The rows below fall into families. The same turns and mirrors carry the whole set onto itself and the rows of a family onto each other. For each named row, which other rows are in its family? Write them in the order they are listed.
These 36 rows form 6 families of 6 rows each.
J_71: [ -7 -12  -1 -11  -8   3 -12  11 -18 -17]
J_426: [-12   0  -1  -7 -20  10 -13  -5  14 -12]
J_564: [ 14   2   1   7  12  -9   9  -5 -15   3]
J_871: [-22  -9   8 -10   0   3 -23  12   1  -5]
J_971: [ -1   0  -5   5  16 -12 -10   1   6  22]
J_799: [  1   1   2   8  19 -11  -8   0   4  21]
J_802: [ 17  -7   4   4   7 -16   6 -11 -13   4]
J_682: [ -7   0   4 -13  -7   5  -7   0 -21 -20]
J_53: [-22   0   4 -13   3  -1 -27   7   0   0]
J_74: [  8   2  -9  12  -3   2   9 -12  13   8]
J_84: [  5  -6   4   4  10 -18 -10  -7   5  21]
J_662: [ -4  -3   2 -17 -10   1  -8  -1 -17 -24]
J_93: [-12  -2   2 -11 -18  17  -8   7   6 -10]
J_271: [ 15  -9  -2   7   8 -11   4 -16 -11   0]
J_480: [-10  -3   5 -12 -24  10  -9  -4  12 -10]
J_134: [ -9  -8   9 -10  -6   8  -7   7 -15 -22]
J_193: [-14   1   0  -4 -19  15  -9  -5  11 -12]
J_548: [ 15   2   3   6   9 -12   2 -16 -11   6]
J_148: [-11  -9  -3  -3 -22  14  -7   5   6 -14]
J_503: [ 15  -1  -4   3  12 -11   7  -5 -18   2]
J_809: [ 12   5   1  11   0  -6   2 -20  10  12]
J_107: [  7   2   4   6  12 -16  -9 -11   3  19]
J_403: [  7   4  -2  16   1   4  10 -10  13  11]
J_934: [ 12   3  -6   8  -6   0   7 -12  16   9]
J_966: [-19  -3   5 -16  -3   7 -21  14   0  -2]
J_70: [ 13  -3   1  12  -5  -5   7 -17  12  10]
J_226: [  3   0  -3  -1  13 -15 -11   0   6  22]
J_808: [-20 -11  -1  -8  -6   2 -25  13   3  -3]
J_951: [  2  -8  -2   6  17 -17 -12 -10   0  15]
J_506: [ -9  -3   6 -18  -9  10  -8  11 -13 -15]
J_667: [-15  -5   5  -3 -16  16  -8   3  10 -13]
J_566: [ -4  -5   9 -21 -10   0 -10   0 -16 -18]
J_728: [  7  -5  -5  14   0  -5   0 -20  15   9]
J_95: [-18  -3   3 -16  -1  -6 -28   7   0  -3]
J_825: [-18  -5   8 -20  -5  -4 -25   6   3   0]
J_441: [ 19   0  -2  -3   8 -12   6  -7 -16   2]

Which other rows belong to the same family as J_226? J_682, J_53, J_193, J_934, J_441
Which other rows belong to the same family as J_148? J_71, J_271, J_808, J_951, J_728
Which other rows belong to the same family as J_971? J_426, J_74, J_662, J_503, J_95
Which other rows belong to the same family as J_825? J_564, J_799, J_480, J_403, J_566

